In the rows, 128 means zero.
One turn moves each row of this set onto another row. After a few examples, where does it send each row asked below?
pom: [120 139 145 100 137 131 118 125 149 117  86 146 106 155 119 140 123 134
  97 117 138 130]
keko: [151 127 135  94 125 127 101 146 132  72 120 168 113 174 113 157 144 121
 143 145 150 132]
kasil: [116 119 151  96 136 117  98 129 142 100  76 122 121 120 112 126 124 128
 119 116 114 131]
kogi: [119 111 126  89 152 109 119 143 147 115 100 153 106 118 111 150 114 128
 149 135 128 176]
Lano: [119 146 140  96  96 158 121 142 140  83  93 141  96 165 114 147 137 139
 146 116 126 133]
dip: [128 119 106  87 121 109 133 125 140  92 130 163  92 146  94 180 147 121
 150 127 118 148]
pugi: [112  95 123 112 137 113  86 138 155  93 121 147  98 115 115 143 122 127
 165 144 102 154]
Pup: [101 154 141 118 116 156 117 124 161 118  94 145  99 143 119 149 133 145
 137 116 121 128]
nima: [125 152 151 102  88 139 124 109 141 108 113 161 116 114 115 137 129 148
 135 116 113 126]
saza: [126 124 145  85 131 109 125 107 158  99  91 148 111 157 106 151 156 137
 121 115 111 154]
fem: [132 146 117 129 124 147  93 150 144  90 135 152 103 123 124 160 143 149
 151 136 105 106]
mizi: [101 128 142 104 120 110 107 137 137 124 121 118 119 124 106  96 124 113
 132 145 101 150]
muke: [152 142 125  94 138 118 118 126 136  89 115 152 122 152 105 177 170 128
 123 121 128 121]
nuva: [126 117 112  85 149  99 127 144 156  90 110 155  99 145  98 169 151 138
 156 134 105 157]
tov: [109 150 120 108 129  96 127 158 121  95 160 147 118 139 117 124 118 112
 130 160 103 118]
tuz: [107 131 137  97 106 127 125 102 157  98  98 143 103 151  98 162 159 129
 146 110 110 142]
taga: [132 134 135 105 128 138  95 158 149  70 110 156 112 165 112 155 152 133
 175 148 133 134]
feda: [134 117 138  78 126 124 117 153 139  81  93 149 113 140 111 142 131 135
 168 135 127 178]
bazi: [124 163 132 127 114 140 104 146 130 119 147 127 123 130 120 116 146 132
 125 146 104 115]
koben: [123 141 122 101 129  96 118 154 129 116 159 157 118 137 100 113 124 118
 138 171 114 126]
giral: [114 158 146 112 131 111 114 144 119  98 130 121 142 129 124 115 131 109
 113 140 107 117]
Zofat: [ 95 146 149 110 104 102 127 124 137 106 147 150 123 134 118 108 120 115
 139 151  96 143]
niz: [137 143 127 111 143 120 105 136 137 103 132 178 120 149 107 168 136 116
 136 146 159 110]
berup: [112 131 122  93 113 123 135 128 138 119 122 172 100 116 101 161 113 123
 163 131 136 160]
filof: [ 96 128 147 114 124  99 109 131 138 102 136 130 123 133 126 106 120 109
 129 149  92 153]
zatef: [114 128 114 121 132 115  97 158 134 113 159 135 111 128 110 120 133 117
 151 168 102 137]
pur: [121 158 137 109 135 115 107 154 128 116 126 123 131 140 107 106 138 122
 112 149 115 104]
Bamim: [137 138 125  94 150 104 106 156 132  87 112 157 117 143 104 144 125 129
 113 141 132  87]
kem: [111 146 145 103  97 116 125 124 134 129 142 144 119 124 109 100 125 126
 132 147 103 149]
forit: [133 122 134  77  98 131 129 137 124  85 112 159 107 141 103 153 127 119
 163 128 140 166]
dela: [138 134 143  85 123 140 117 147 139  81  84 140 103 172 123 136 134 143
 118 120 129 145]
kal: [125 121 132  84 113  92 126 124 141 100 134 192 107 129  96 138 110 126
 146 149 127 131]
Tif: [126 140 127 125 162 131  87 152 157 101 117 158 119 139 117 166 148 131
 162 149 135 126]
tup: [130 148 125 104 141 126 112 138 151  87 102 139 121 145 100 177 177 135
 154 124 115 118]
Mabu: [108 143 118 122 136 110 113 162 131  93 159 135 115 130 130 126 127 122
 140 159  89 134]
vinuz: [113 170 146 123 117 125 118 142 127 101 140 127 139 121 130 120 140 125
 132 140  96 123]

mizi moves to pur
Zofat moves to vinuz
niz moves to berup
Where do these go?
muke moves to dip
Bamim moves to kal
feda moves to dela

One turn moves each row of this set onto another row. After a few examples, where does it send each row asked below?
ziz: [120 130 107 124 128 101  93 118 169 119 123 118 119 131 123 127 139 123
 104 128 127 124 105 134  96 111 145 143  90 116 112 121 116 162 152 163
 119 139]
Rar: [101 131 163 108  97 112 148 141 156 118 123 148 152 126 172 135 138 153
 138 113 141 104 123 128 128 128 157 136 143 108 125 149 149 145 106 128
 133 124]
zok: [124 126 116 130 130 109  98 117 171 127 132 115 121 137 139 127 127 133
 110 131 126 126 103 124  99  99 133 135  92 122 117 105 114 164 156 167
 116 125]
Vari: [117 119 167 104 100 114 139 131 152 129 120 137 151 133 171 135 154 153
 130 132 144 108 140 136 122 140 136 136 152 135 118 157 164 134 109 132
 142 132]
voke: [149 169 133 140 129 160 143 131 121 109 147 100 103 120 145 104 164 145
 134 137 150 119 123 120 141 137 141 119 132 134 138 143 147 152 124 117
 129 125]
leb: [142 166 141 131 125 154 146 128 114  96 141 106 135 119 138 108 170 139
 135 147 166 132 133 136 137 137 130 126 143 119 122 125 139 124 122 111
 121 132]
guk: [120 112 164  97 103 111 134 127 146 132 121 142 145 121 170 131 155 152
 128 137 140 105 136 133 125 147 141 127 150 130 117 153 164 131 107 133
 140 132]
Gudar: [143 166 135 144 121 148 152 118 122  83 148  95 126 136 136 104 156 152
 138 142 155 134 144 126 129 137 136 126 138 110 127 146 140 133 123 114
 129 131]
ruke: [111 129 121 147 135 108 104 136 170 108 124 125 118 156 139  98 137 127
 104 146 134 149 111 115  84 113 129 142 113 128 139 131 112 143 148 171
 104 143]
sigu: [103 127 168  95 109 112 119 145 144 130 126 145 148 110 168 122 159 130
 131 140 147 115 130 129 126 143 142 132 152 118 111 149 156 126 113 114
 126 127]
sido: [ 99 128 158 103  87 122 124 136 140 124 142 151 159 104 170 129 154 154
 136 144 151 114 122 129 124 134 137 133 139 125 110 171 152 137 124 132
 128 144]
ruvur: [147 164 150 136 132 150 144 138 107 106 141 107 130 119 143 107 176 132
 132 138 162 121 123 132 150 134 144 128 139 124 127 122 150 138 118 122
 112 130]
doso: [156 151 141 135 126 153 158 117 118 107 139 102 130 134 145 111 172 156
 131 142 156 118 129 133 149 141 139 121 130 138 126 132 162 133 115 136
 122 134]
kabil: [104 141 114 138 125 105 115 124 180 112 119 104 135 146 119 124 131 144
 108 126 118 113 106 142  97 111 145 148  92 116 121 131 109 153 160 157
 119 126]
Gese: [123 133 111 145 123 105 113 136 150 104 108 124 132 145 130  91 116 139
 110 141 113 120 101 133 107 108 144 135 101 114 149 120 108 143 141 177
 114 132]
gos: [117 134 103 145 122 113 107 137 162 111 112 122 120 138 122  92 127 132
 111 133 112 121  98 133 109 122 154 143  93 121 139 128 112 153 138 177
 116 141]
dum: [111 126 117 143 133 110 120 138 155 108 116 129 121 140 136  92 123 143
 105 147 115 128  96 122  93 115 140 131 114 115 150 118 101 140 143 178
 109 134]
diman: [151 170 127 135 122 163 143 126 125 103 146 102 107 120 143 105 161 146
 137 138 155 130 132 123 131 134 129 122 136 133 135 141 140 148 124 112
 136 129]
dinus: [100 141 153 108  99 122 133 136 149 127 126 165 153 115 164 118 151 131
 144 123 140 106 130 126 142 119 142 130 153 130 125 163 155 132 110 120
 128 135]
miri: [159 152 135 129 120 153 153 112 120 103 141 108 128 130 143 113 171 153
 132 145 161 128 137 134 141 139 128 123 134 137 123 130 159 131 114 131
 128 140]
zonob: [109 134 118 134 131 109 112 116 179 120 130 102 132 147 134 123 122 147
 111 138 121 120 104 126  97 104 130 133  91 121 118 118 107 151 163 157
 114 116]
tamod: [116 134 122 150 119 114 106 136 162 106 112 129 133 143 131  95 124 141
 105 140 107 126 108 130  93 114 134 143 102 117 156 126 116 131 143 183
 119 124]
zopuz: [143 169 137 135 127 146 145 112 109 102 143 111 133 117 132 116 167 133
 137 136 154 110 140 135 142 116 135 118 151 121 128 145 141 137 132 107
 131 132]
muro: [102 133 172 104  99 116 136 154 146 125 120 143 159 118 168 125 151 137
 137 125 144 112 131 138 128 132 141 141 157 120 121 142 150 134 110 117
 133 123]
Renu: [149 154 147 144 116 151 130 127  96 106 160 105 133 109 143 108 172 149
 130 148 155 119 126 133 140 129 137 126 136 126 120 152 150 152 137 135
 124 142]
Pupi: [101 130 164 111  85 124 132 144 139 126 140 152 162 107 172 130 151 154
 138 130 148 108 117 133 129 125 144 138 139 128 116 167 154 146 121 141
 129 142]
muk: [153 164 139 149 143 154 144 121 109 102 148 114 127 116 142 105 178 121
 126 141 140 116 127 120 146 140 133 125 133 120 129 148 148 138 121 143
 123 134]
pek: [116 128 113 148 122 113 109 136 161 115 112 123 120 145 138  93 114 139
 115 145 116 125 100 121  98 114 141 133 103 126 150 124 101 146 141 177
 117 136]
piru: [103 125 157  93 105 106 118 126 160 121 137 150 138 120 172 135 155 136
 132 134 156 123 132 116 116 142 147 130 136 113 106 162 158 134 109 118
 125 136]
Ker: [104 140 118 133 130 100 114 120 179 108 125 108 147 153 129 119 124 148
 107 140 123 119 108 134  99 105 131 136  88 112 119 127 113 138 164 154
 106 117]
neve: [145 165 142 138 134 144 137 115 107 108 146 112 127 118 135 115 174 126
 132 135 155 108 135 131 147 116 141 119 148 126 126 146 150 143 132 111
 125 132]
fon: [112 141 122 133 131 115 109 111 177 108 131 112 139 142 127 129 136 147
 100 140 124 124 107 132  90 108 124 139  87 114 126 119 118 131 162 165
 111 114]
sifis: [149 171 134 148 130 160 155 118 118  89 144 111 139 122 138 108 167 129
 134 142 144 127 141 129 135 132 117 130 140 118 130 147 136 131 123 134
 136 135]
pivag: [145 159 143 144 108 156 141 125  99  97 156 102 142 111 141 109 164 156
 134 146 155 123 133 137 133 124 130 129 140 123 123 151 142 147 138 131
 130 142]
fab: [126 135 124 132 132 113 102 116 165 116 129 125 130 133 132 131 140 134
  97 126 123 122  98 131 100  98 134 141  86 115 130 104 126 151 153 182
 112 119]
Kozed: [101 136 168 111 110 118 143 138 158 126 129 154 164 116 172 141 154 129
 131 117 131 100 125 127 130 128 135 142 143 117 118 161 149 140 115 141
 137 125]
kurez: [103 131 153  92 102 119 126 137 162 135 128 148 127 107 175 138 147 144
 133 131 147 105 121 119 117 140 144 124 143 128 125 162 146 145 115 114
 141 127]
kete: [112 139 102 143 119 113  98 130 177 105 120 115 122 151 120  95 134 127
 114 142 126 141 115 130  92 124 136 149  95 128 129 142 112 142 144 162
 115 147]
dev: [127 128 114 123 130  96  96 123 162 118 124 128 130 137 136 124 132 124
 105 128 128 128 104 130 107  95 136 138  90 116 119 107 123 159 150 171
 111 129]
sego: [119 127 123 145 128 109  85 131 166 109 122 129 122 145 134  98 140 126
  99 150 120 141 114 121  89 120 127 144  98 126 144 136 128 132 145 179
 112 133]
vis: [103 130 157  96 113 117 129 124 156 125 133 159 155 103 169 140 157 125
 128 136 134 108 130 122 120 139 127 130 139 112 107 165 147 127 115 133
 138 131]
los: [122 132 112 144 131 101  90 130 167 104 122 119 125 158 132  95 135 121
 106 153 134 143 118 123  96 114 128 140  98 127 131 139 119 137 149 166
 105 141]
Fusu: [121 124 118 123 135 106 106 123 165 119 133 125 123 132 137 120 133 133
 105 125 122 139 107 122  97  97 128 139 103 112 118  96 117 161 155 169
 112 125]
sut: [101 134 125 135 141 106 121 123 178 116 136 107 136 147 134 114 131 151
 103 135 116 129 107 124  97 106 131 137 101 113 116 116 114 146 166 158
 103 111]
Risul: [115 129 114 148 127 112  96 132 171 115 121 118 116 155 139  95 126 129
 113 153 129 139 109 116  89 118 131 137 102 135 139 135 109 143 146 169
 110 142]
vutuv: [159 154 139 143 132 142 136 127 104 100 147 108 111 124 145 103 166 134
 131 130 152 125 127 120 146 135 154 124 132 113 131 133 155 156 111 132
 122 135]
Lofus: [ 97 138 151 102 103 121 126 131 150 127 129 162 150 113 162 115 154 131
 141 134 142 108 132 122 139 127 141 124 149 128 119 170 156 124 112 115
 124 134]
duku: [ 99 137 159 101  99 121 135 143 167 132 126 144 134 119 175 141 145 146
 135 121 146 104 123 123 117 130 141 133 145 132 130 163 147 149 117 115
 142 125]

kabil moves to kete
los moves to dev
zok moves to pek
Where do these go?
Fusu moves to dum
Rar moves to Gudar
zopuz moves to Lofus
sifis moves to vis
kurez moves to voke
sigu moves to ruvur
fon moves to sego
miri moves to guk
pivag moves to sido

One turn moves each row of this set onto another row. After a few examples, where does it send each row asked below?
bif: [116 164  96 113 150 134 132 136 108 164  95 120 119 132 136 161 132 124
  88 116 126 124 117 117]
fop: [102 145  80 131 142 116 145 114 112 172 122 111  89 113 141 167 147  78
 107 115 123 164  90 118]
Rig: [ 92 144 105 148 153 118 117 154 116 171 107 114  97 126 169 157 161  96
  92 103 127 151  94 130]
rul: [154 148 109 142 137 129 108 147 122 145 114 115  94 120 117 167 128 117
  91 120 135 100 107 148]
tuler: [142 125  97 141 112 145 126 129 121 139 117 109  88  93 141 148 132 113
 116 100  98  97  92 140]
sene: [111 122 103 136 131 144 122 173  90 136 101 123 107 113 129 166 153 122
 113 129 117 130 123 124]
Komud: [140 111 116 130 157 139 109 152 103 167 111 102 123 126 150 146 172 120
 105 118 138 125  95 138]
tubu: [119 154 102 122 163 135 154 122 106 155 116 114  62  97 124 120 166 114
 117  99  83 138 107 132]
zik: [144 166  97 135 113 129 138 118  78 175 137  77  64 117 107 132 157 123
 119 128 115 141 118 133]
mes: [131 154 104 120 134 120 114 168  80 157 153  78  78 107 121 124 159 116
 121 142  98 153  89 118]
bona: [104 153 117 148 140 118 139 124 116 173 106 105 112 130 144 148 159  98
  86  82 110 148 117 123]
vinek: [158 139 106 134 138 116 118 143  78 163 125 103 115 118 133 201 160 117
  92 117 123 135 111 143]
vere: [134 173 112 131 132 145 102 140  88 160 121 101  59 112 135 115 144 114
  98 125  71 134 104 139]
bize: [131 115  84 131 138 115 125 147  95 158 122 104 102 107 130 186 158 119
 159 106 110 124  97 138]
Mogez: [127 183 105 141 137 129 133 137  96 169 118 110  99 123 116 115 172 113
 138 134  96 165 106 140]
vot: [130 143 106 135 161 113 113 139 135 145 124 103  83  95 131 148 124  91
 134 111 103 124  69 131]
megag: [126 124 106 128 143 118 121 134 134 148 140 122 110 109 142 134 170 108
  94  94 127 137  63 144]
gemun: [119 187  85 133 121 134 110 135  74 172 132 105 119 107 129 158 150 114
 119 115 145 132 107 141]
tukeg: [127 149 101 150 157 138 161 152  97 146 120  86  77  85 142 129 172  97
 116 121  86 163 104 130]
pogib: [120 156 111 135 120 149  81 133  96 184 117 116 113 144 145 139 160 114
 114 107 111 142 117 138]
goba: [126 156 116 160 147 101 144 144 102 145 116  88  79 104 144 184 149 104
 126 104  97 165 106 147]
lunel: [120 167  95 151 143 106 134 137  98 181 102 112  86 121 148 192 144 107
 120  97 114 120 114 147]
kov: [131 157 100 127 119 130 100 164  92 153 139  94 110 140 125 162 158 139
 132 114 111 157 122 150]
tisu: [139 177 109 123 131 104 120 164  97 152 118  95  89 118 128  96 154 119
  86 119 101 127 116 133]
Lotef: [116 149  84 138 140 103 152 148  81 180 133  93  88  99 136 187 154 100
 104  92 124 128 114 147]
Tele: [155 149  96 116 123 109 111 149  71 193 126 103  81 123 142 117 169 101
  89 116 100 122 115 138]
sigo: [139 172  82 118 126 111 125 162  71 169 114 126 112 104 131 118 166  98
 117 131  90 134 109 132]
fuza: [136 149  97 135 135 124 156 134 123 166 138 112  33 111 129 141 152 104
 102 123  96 136 106 138]
pilo: [168 162  88 131 104 116 128 135  82 150 116 118  93 118 112 122 169 118
 108 120  94 137 124 157]
patus: [129 127 106 132 163 138 124 101 115 159 104  97  83 114 159 140 157 110
 109  85  99 152  87 153]
dumi: [109 106 100 137 131 126 133 140 104 155 119 102  43 103 140 163 143 109
 137 109 109 129 106 134]
vogu: [150 140  90 136 148 119 140 118 110 175 151  95  70 108 105 149 161  74
 104 116  92 149  96 124]
mebam: [141 162  89 136 132 137 108 128  82 188 143 121  76 105 129 122 173  92
 109 140 112 141  80 149]
sivef: [147 135  92 133 104 113 124 157  85 154 134  98  98 110 117 101 173 103
 109 133 125 135 109 123]
zin: [124 129  91 132 128 134 115 133 128 115 110 100 103 108 121 158 131 125
 125 104 102 126  95 121]
Dof: [151 140 122 148 156 114 140 143 106 176 140  98  77  90 139 135 173  83
 131 124  89 134  82 120]
nal: [125 152 103 136  93 154  92 148  90 158 129  89  96 114 141 145 134 123
 119 124 123 118 116 121]
rek: [130 172 106 120 134 133  79 159 100 151 145 110 104 110 146 143 151 130
 110 116 132 130  83 154]
fabit: [131 125 100 145 138 130 102 124 121 138 128  90  91 112 151 157 153 110
  74  94 131 138  78 140]
Nefo: [124 123  93 132 134 115 134 182 109 150 123 106  95 115 130 175 143 110
 141 107  76 131 111 141]

goba moves to vot
tubu moves to tukeg
Lotef moves to tuler
Where do these go?
sigo moves to sivef
mebam moves to zik
sene moves to Komud
rek moves to gemun
zin moves to Rig

